In the rows, zero is written as 128.
The rows of M fall into several groups, which share some directions, and each row is roughly a mix of its group's hidden directions, except one row that fits no group.
M:
[[114 160 109 150 151 179 105 144 117 127 121]
 [136 131 115  92 110  81 163 134 150 114 127]
 [102 136 136 115 146  76 150 141 120 111  96]
 [105 139 138  80 153  95 154 139 123 127 104]
 [122 125 128  86 109  81 148 115 149 122 152]
 [126 140 115  93 147 147 165 144 100 166 127]
 [126 161 108 114 133 121  83 152 146 138  92]
 [ 97 153 112 129 147  98 138 117  77 120 116]
 [142 114 153 168 154 156 118 155 123 150 103]
 [161 104 154 147 105  92 127 142 147 150 150]
 [156 132 150 177 110 119 112 122 112 147 161]
 [127 127 117  69 136 158 128 122 139 156 151]
 [147  96 174 161 125 121 114 120 119 157 145]
 [117 108 161 128 100 122 151 154 150 171 117]
 [116 106 145 134 140 141 161 104 100 105 171]
 [127  91 152 130 128 128 180 116 105 136 156]
 [137  84 162 129 118 123 175 140 124 139 146]
 [116 143 118 105 144 131 171 150  98 153  96]
 [136 136 117  97 161 127 107 148 134 152  80]
 [116 137 154  84 129  88 157 142 113 122 107]
 [140 125 139 176  94 126 139 116 143  86 119]
 [105 170 111 125 126 124  85 141 141 133  94]
 [130 120  95 180 113 161 103 120 142 127 119]
 [151 135 163  81 150 148 126 117 140 130 157]
 [134  83 163 122 139 130 173 139 114 131 143]
 [142 105 143 123  96 106 154 156 132 155 166]
 [139 125 146 174 121 128  97 114 153  88 119]
 [ 97 154 100  78 137 123 147 119 136 105 124]
 [112 169  96 120 154 128  90 117 112 109 113]
 [132 138 124 165 151 171 124 135 100 125  91]
 [115 132 117  76 171 125 137 125 133 149 153]
 [118 166 108 129 145 126  88 131 130 107  85]
 [144  81 170 125 124  98 133 132 147 151 132]
 [169 124 154 160 113 158 109 116 129 123 161]
 [ 95 128 130  97 123 125 123  75 108 116 153]
 [132 132 140  97 118  75 157 134 155 133 149]
 [121 165 103 111 131  93  98 161 117 134 109]
 [140 133 131 162  73 123 128 122 165 136 112]
 [123  98 159 135 104 108 176 142 120 150 142]
 [113 121 124 136 111 146  96  80  97 120 156]
 [146  91 146 113 100  82 146 105 131 126 133]
 [133 124 143 150 122 169 105 126 167  88 125]
 [138 104 141 142 103 131 156 119 124 117 186]
 [104 153 130 120 152 128 100 150 132 122  74]
 [138 135  95 101 169 123 120 113  90 120 153]
 [112 175  99  97 138 123 142 154 154 117 133]
 [130 126 135 159 151 128  94 109 168  91 125]
 [109 156 136 163 140 123 110 102 114  81 141]
 [116 164 114 118 131 117  84 162 142 125  98]
 [160 122 134 146  86 108 124 163 161 118 120]
 [132  91 151 103 106  86 133 106 141 134 152]
 [118 120  88 191 123 131 115 127 125 131 121]
 [130  90 152 130 129 138 170 116 112 126 170]
 [116 124 121 112 139  92 162 130  80 151 142]
 [155 123 127 145 115 165 104 110 175 113 117]
 [135 113 143 169 148 170 102 146 117 144 108]
 [156  86 152 150  96 106 113 115 129 142 150]
 [145 129 150 157  78 139 129 136 119 111  91]
 [107 124 104 108 105 155 107 121 164 121  89]
 [ 87 121 101  89 112 109 116 126 155 123 104]
 [101 147 113 106 156  99 135 132  78 135 133]
 [111 111 137 104 138 113 160 134  94 158 166]
 [150 138 160  98 158 121 155 132 105 143 162]
 [117 105 150 121 109 117 113  78 109 131 165]
 [121 133 159 164 158 164 104 133 112 153 135]
 [104 126 129  71 126  91 149 138 116 141 134]
 [154 124 154 153 123 104 141 133  91 134 171]
 [152 123 167 139 122 128  96 108 155  95 151]
 [105 168 100 110 151 107  99 139 100 126 117]
 [119  93 167 134 112 119 174 143 128 152 125]
 [114 161 108 148 147 174  98 151 126 129 133]
 [166 130 175 144 117 147 107 115 142 102 143]
 [134  78 156 106 111  93 133 108 140 135 139]
 [148 121 159 151 105 133  94 112 157  91 130]
 [155 128 177 158 118 113 113 119 134  91 135]
 [127  94 119 106  89 106 120  86 122 112 144]
 [115 136 141  60 139 114 151 134 126 136 119]
 [106 133 113  76 134 115 160 142 109 156 120]
 [156 113 135 168 109 133 142 106 149 100  94]
 [109 160  93 137 140 175 110 126 110 111 115]
 [139 143 127 178 142 168 106 152 113 138 116]]
Here is one row from each group, named. Which group is each of the other rows in?
[123 129  89 188 140 145 125 132 121 136 109]  (103)
[145  97 153 132  97  92 130  94 120 134 154]  (7)
[101 140 131 112 110  94 139 155 115 177 131]  (41)

[148 130 134 136 120 158  92 143 176 104 113]  (41)
[139 118 167 175 149 150 118 133 108 154 121]  (7)
[132 129 136 180  95 118 130 138 114 107  90]  (103)
[137  79 161 137 114 119 101 116 134 150 155]  (7)
[115 121 139 151 160 179 109 128 107 135 101]  (7)
[123 132 120 119 116 115 169 153  80 159 123]  (103)
[119 168 106 155 124 160 103 113 100 121 150]  (7)
[133 142 165 170 160 150 123 142 113 157 128]  (7)
[148 146 120 180 136 158 125 137  98 127 101]  (7)
